In the data rows, zero lies at 4.5, halfway between 4 and 5.
Here is a table of points, one per row:
4 & 2 & 3 & 5 & 2 & 5 & 5 & 5 & 6 & 5 & 6 & 4 & 3 & 4 & 5 & 0 & 4 & 0 & 5 & 6 & 5 & 4 & 5 & 5 \\
2 & 6 & 6 & 3 & 1 & 5 & 7 & 4 & 8 & 6 & 4 & 4 & 4 & 7 & 4 & 3 & 3 & 3 & 8 & 3 & 4 & 1 & 6 & 6 \\
5 & 4 & 1 & 1 & 3 & 5 & 4 & 3 & 3 & 4 & 6 & 5 & 4 & 6 & 5 & 5 & 4 & 4 & 7 & 2 & 4 & 1 & 3 & 2 \\
4 & 7 & 4 & 3 & 1 & 4 & 6 & 5 & 4 & 9 & 8 & 7 & 5 & 2 & 4 & 2 & 6 & 2 & 8 & 2 & 4 & 2 & 6 & 5 \\
6 & 8 & 2 & 4 & 3 & 6 & 6 & 0 & 6 & 7 & 2 & 4 & 7 & 5 & 2 & 3 & 5 & 3 & 4 & 4 & 5 & 2 & 6 & 4 \\
4 & 7 & 7 & 6 & 6 & 6 & 6 & 3 & 5 & 6 & 4 & 6 & 6 & 6 & 5 & 5 & 4 & 4 & 3 & 4 & 7 & 5 & 6 & 6 \\
4 & 6 & 5 & 2 & 5 & 4 & 4 & 6 & 9 & 7 & 5 & 7 & 3 & 6 & 5 & 7 & 4 & 8 & 5 & 4 & 3 & 5 & 5 & 7 \\
2 & 6 & 7 & 5 & 5 & 5 & 5 & 4 & 7 & 6 & 3 & 7 & 6 & 6 & 5 & 4 & 4 & 3 & 3 & 4 & 6 & 3 & 6 & 5 \\
3 & 3 & 3 & 6 & 3 & 5 & 4 & 6 & 7 & 6 & 9 & 3 & 5 & 3 & 0 & 3 & 4 & 7 & 6 & 1 & 2 & 5 & 6 & 1 \\
4 & 0 & 7 & 4 & 0 & 5 & 5 & 4 & 5 & 5 & 6 & 4 & 4 & 6 & 5 & 8 & 6 & 4 & 3 & 2 & 5 & 3 & 6 & 2 \\
2 & 5 & 4 & 6 & 3 & 6 & 4 & 2 & 6 & 4 & 7 & 8 & 6 & 4 & 5 & 6 & 4 & 6 & 6 & 6 & 3 & 1 & 6 & 6 \\
6 & 5 & 5 & 4 & 3 & 4 & 2 & 7 & 5 & 6 & 5 & 4 & 2 & 3 & 4 & 2 & 6 & 3 & 5 & 3 & 2 & 0 & 7 & 3 \\
5 & 8 & 7 & 6 & 5 & 5 & 6 & 3 & 3 & 6 & 5 & 5 & 5 & 6 & 5 & 3 & 6 & 7 & 5 & 4 & 3 & 2 & 7 & 6 \\
6 & 6 & 2 & 6 & 5 & 5 & 7 & 5 & 5 & 4 & 6 & 4 & 6 & 6 & 1 & 5 & 4 & 7 & 9 & 2 & 3 & 3 & 7 & 1 \\
4 & 5 & 3 & 5 & 3 & 2 & 3 & 3 & 4 & 6 & 3 & 6 & 5 & 4 & 4 & 5 & 6 & 8 & 8 & 2 & 4 & 1 & 7 & 6 \\
4 & 5 & 3 & 5 & 4 & 2 & 7 & 2 & 6 & 7 & 6 & 1 & 3 & 4 & 6 & 2 & 6 & 2 & 5 & 1 & 2 & 2 & 6 & 7 \\
6 & 5 & 3 & 5 & 4 & 4 & 7 & 4 & 3 & 5 & 3 & 2 & 5 & 2 & 5 & 4 & 5 & 1 & 7 & 4 & 2 & 5 & 7 & 6 \\
4 & 2 & 7 & 5 & 3 & 4 & 7 & 6 & 4 & 5 & 7 & 5 & 1 & 6 & 4 & 4 & 4 & 3 & 4 & 4 & 6 & 0 & 4 & 4 \\
5 & 5 & 6 & 3 & 2 & 2 & 4 & 4 & 9 & 6 & 5 & 6 & 2 & 6 & 6 & 5 & 7 & 5 & 7 & 5 & 4 & 3 & 3 & 2 \\
3 & 4 & 3 & 2 & 4 & 4 & 6 & 5 & 2 & 6 & 4 & 2 & 7 & 2 & 4 & 3 & 5 & 2 & 4 & 4 & 4 & 2 & 7 & 3 \\
4 & 3 & 1 & 4 & 3 & 3 & 7 & 1 & 6 & 6 & 3 & 5 & 4 & 5 & 4 & 4 & 7 & 7 & 6 & 2 & 1 & 2 & 6 & 4 \\
4 & 6 & 1 & 6 & 6 & 6 & 4 & 2 & 6 & 6 & 9 & 4 & 5 & 3 & 4 & 3 & 5 & 4 & 6 & 6 & 4 & 0 & 8 & 4 \\
6 & 3 & 2 & 3 & 2 & 2 & 3 & 6 & 4 & 3 & 5 & 4 & 3 & 3 & 4 & 5 & 4 & 5 & 5 & 4 & 6 & 4 & 1 & 4 \\
3 & 6 & 5 & 6 & 6 & 5 & 5 & 4 & 4 & 7 & 4 & 6 & 5 & 6 & 4 & 4 & 6 & 5 & 5 & 4 & 6 & 2 & 7 & 7 \\
3 & 6 & 6 & 3 & 2 & 6 & 9 & 4 & 7 & 5 & 4 & 6 & 1 & 6 & 3 & 4 & 5 & 1 & 5 & 5 & 5 & 2 & 8 & 6 \\
2 & 2 & 5 & 4 & 2 & 3 & 4 & 4 & 4 & 6 & 5 & 4 & 2 & 4 & 4 & 2 & 7 & 5 & 5 & 4 & 5 & 0 & 6 & 2 \\
7 & 6 & 5 & 7 & 4 & 5 & 5 & 4 & 6 & 6 & 4 & 5 & 6 & 3 & 5 & 2 & 6 & 2 & 4 & 5 & 4 & 4 & 7 & 7 \\
4 & 5 & 4 & 5 & 4 & 6 & 5 & 3 & 4 & 6 & 6 & 7 & 7 & 7 & 5 & 3 & 6 & 6 & 5 & 3 & 6 & 3 & 8 & 6 \\
2 & 4 & 4 & 4 & 3 & 5 & 5 & 3 & 3 & 4 & 5 & 5 & 4 & 4 & 3 & 2 & 5 & 7 & 7 & 0 & 4 & 1 & 2 & 5 \\
6 & 2 & 4 & 2 & 2 & 5 & 5 & 2 & 6 & 7 & 5 & 3 & 3 & 3 & 6 & 3 & 3 & 4 & 8 & 4 & 4 & 3 & 6 & 3 \\
4 & 5 & 4 & 6 & 4 & 6 & 7 & 4 & 7 & 6 & 8 & 5 & 6 & 1 & 6 & 6 & 6 & 4 & 7 & 5 & 4 & 0 & 5 & 5 \\
4 & 3 & 6 & 5 & 2 & 7 & 5 & 6 & 2 & 7 & 5 & 1 & 3 & 4 & 4 & 5 & 7 & 3 & 6 & 4 & 6 & 3 & 4 & 3 \\
3 & 3 & 3 & 1 & 3 & 6 & 8 & 3 & 8 & 6 & 4 & 5 & 3 & 3 & 6 & 3 & 6 & 7 & 6 & 3 & 5 & 1 & 4 & 6 \\
6 & 4 & 3 & 4 & 4 & 5 & 6 & 1 & 6 & 9 & 4 & 6 & 1 & 3 & 1 & 5 & 7 & 2 & 8 & 3 & 3 & 1 & 4 & 4 \\
4 & 6 & 5 & 7 & 4 & 7 & 5 & 5 & 4 & 8 & 4 & 5 & 5 & 6 & 7 & 2 & 6 & 3 & 4 & 4 & 5 & 3 & 7 & 5 \\
5 & 5 & 4 & 3 & 1 & 4 & 4 & 5 & 3 & 5 & 6 & 5 & 2 & 6 & 5 & 3 & 5 & 4 & 7 & 2 & 5 & 0 & 4 & 5 \\
4 & 8 & 2 & 6 & 2 & 7 & 5 & 5 & 4 & 6 & 4 & 5 & 2 & 2 & 7 & 5 & 4 & 6 & 5 & 0 & 4 & 0 & 7 & 5 \\
7 & 4 & 3 & 2 & 3 & 3 & 4 & 3 & 6 & 5 & 4 & 3 & 2 & 0 & 4 & 5 & 3 & 5 & 6 & 5 & 2 & 4 & 6 & 5 \\
5 & 2 & 3 & 5 & 1 & 4 & 7 & 7 & 9 & 7 & 4 & 5 & 3 & 5 & 4 & 4 & 5 & 3 & 4 & 6 & 5 & 1 & 7 & 7 \\
These points spread out most along one direction. Take the direction at right angles to it along which they spread out most. Then take the direction at right angles to both along which they spread out most. Go by this last direction. How many in every 100 of the points above lie lower along it than each point below? Round to a whole number. More than half of the points above lie lower than the first one.
2 & 3 & 4 & 3 & 3 & 4 & 2 & 7 & 4 & 6 & 5 & 2 & 3 & 5 & 3 & 5 & 6 & 4 & 8 & 4 & 5 & 2 & 3 & 5 \\ -> 33
5 & 8 & 2 & 3 & 2 & 3 & 6 & 4 & 2 & 6 & 5 & 2 & 5 & 4 & 6 & 1 & 4 & 4 & 4 & 5 & 3 & 1 & 7 & 4 \\ -> 95
6 & 4 & 2 & 4 & 1 & 4 & 4 & 7 & 3 & 7 & 6 & 6 & 2 & 3 & 3 & 4 & 6 & 3 & 3 & 4 & 0 & 1 & 6 & 5 \\ -> 77
4 & 5 & 2 & 6 & 4 & 5 & 6 & 3 & 4 & 7 & 4 & 2 & 3 & 3 & 5 & 4 & 3 & 1 & 5 & 4 & 3 & 2 & 6 & 2 \\ -> 97
3 & 3 & 7 & 5 & 2 & 6 & 6 & 3 & 4 & 9 & 6 & 3 & 5 & 8 & 5 & 4 & 3 & 7 & 5 & 4 & 4 & 0 & 3 & 5 \\ -> 8
4 & 3 & 4 & 3 & 0 & 4 & 6 & 3 & 3 & 7 & 7 & 2 & 4 & 4 & 4 & 6 & 5 & 5 & 4 & 2 & 7 & 0 & 6 & 5 \\ -> 46
7 & 4 & 6 & 3 & 1 & 5 & 4 & 4 & 8 & 7 & 5 & 4 & 5 & 3 & 3 & 2 & 4 & 2 & 6 & 2 & 4 & 0 & 7 & 5 \\ -> 77
4 & 5 & 6 & 5 & 3 & 6 & 8 & 6 & 4 & 6 & 4 & 3 & 5 & 2 & 5 & 2 & 6 & 0 & 5 & 5 & 3 & 3 & 6 & 4 \\ -> 97
5 & 5 & 5 & 7 & 2 & 3 & 5 & 3 & 2 & 6 & 4 & 3 & 4 & 3 & 5 & 3 & 3 & 4 & 6 & 4 & 5 & 1 & 9 & 4 \\ -> 82
3 & 5 & 4 & 5 & 3 & 2 & 6 & 5 & 4 & 9 & 4 & 8 & 4 & 4 & 5 & 5 & 3 & 6 & 6 & 4 & 5 & 0 & 6 & 5 \\ -> 18
